In the rows, 128 means zero.
One turn moves every row onto another: examples first, then more rows asked:
kel: [131 116  87 120  94 136 118 151 137 111 121 157  90]
zab: [138 146 124 103 147 127 135 155 123 129  80 125 103]
feriz: [106 148 150 145 111 146 151 115 131 171 158 106 102]
Befi: [110 111 157 145 121 139 114 120 108 115 166 110 124]
labat: [142 105 152 129 138 149 109 147 140 183 124 109  97]
luzi: [119 140 156 144 104 148 152 112 140 174 161 111 107]
Pib: [109  87 139 145 162 155 131  99 125 135 145 117  99]
Netum: [146 103 157 128 132 147 107 146 142 183 125 115  99]
vele: [137 113 160 152 106 142 147 162 134 141 173 104 116]
gola: [114 101 119 103 121 105 161  99 138 106 128 104 110]
Dev: [161 154 119 135  94 156 139 121 146 139 150 100 158]
Tasib: [139 146 109 128 160 168 165 118 121 110  99 128 127]
fet: [170 125 139 110 145 123 149 146 151 129  99 146 121]
funav: [146 104  73 119 120 110 142 143 150 141 134 158 108]
babam: [121  90 119 108 135 171 163 102 120 159 153  99 128]
Kov: [140 143  69 129 107 124 121 136 141 145 144 150 130]
bifa: [112 125 130  87 101 144 135 117 121 188 147 100 117]
fub: [140 175 132 127 126 148 160 161 120 125 128 145 108]
duni: [156 101 104  87 137 152 127 170 116 143 150 130  96]
saror: [143 133  76 135  86 163 134 141 147 127 131 149 117]
Kom: [122 121  76 127  90 138 138 114 147 114 105 132 114]
Dok: [158  68 145 127 127 156 151 142 145 150 139 102 120]
lif: [110  93 143 135 157 152 130  89 126 139 140 120 103]
pamod: [110 104 141 109 125 117  89 129 111 153 133  94 116]
lub: [157 104 125  88 126 137 108 159 121 130 156 143 105]
Fuz: [142 152 130 127 154 134 138 107 124 103 121 148 141]
muko: [112 103 116 131 128 113 164 120 128  92 130  96 104]
viv: [148 171 129  96 131 136 163 129 129 148 133 153 122]
zupi: [133 118  78 152 110 103 142 126 153 119 132 139 129]
ter: [141 163 105 131  98 153 125 133 124 144 144  86 149]

funav turns into Kom
ter turns into lub
Now find these:
labat turns into lif
viv turns into zab
pamod turns into Befi

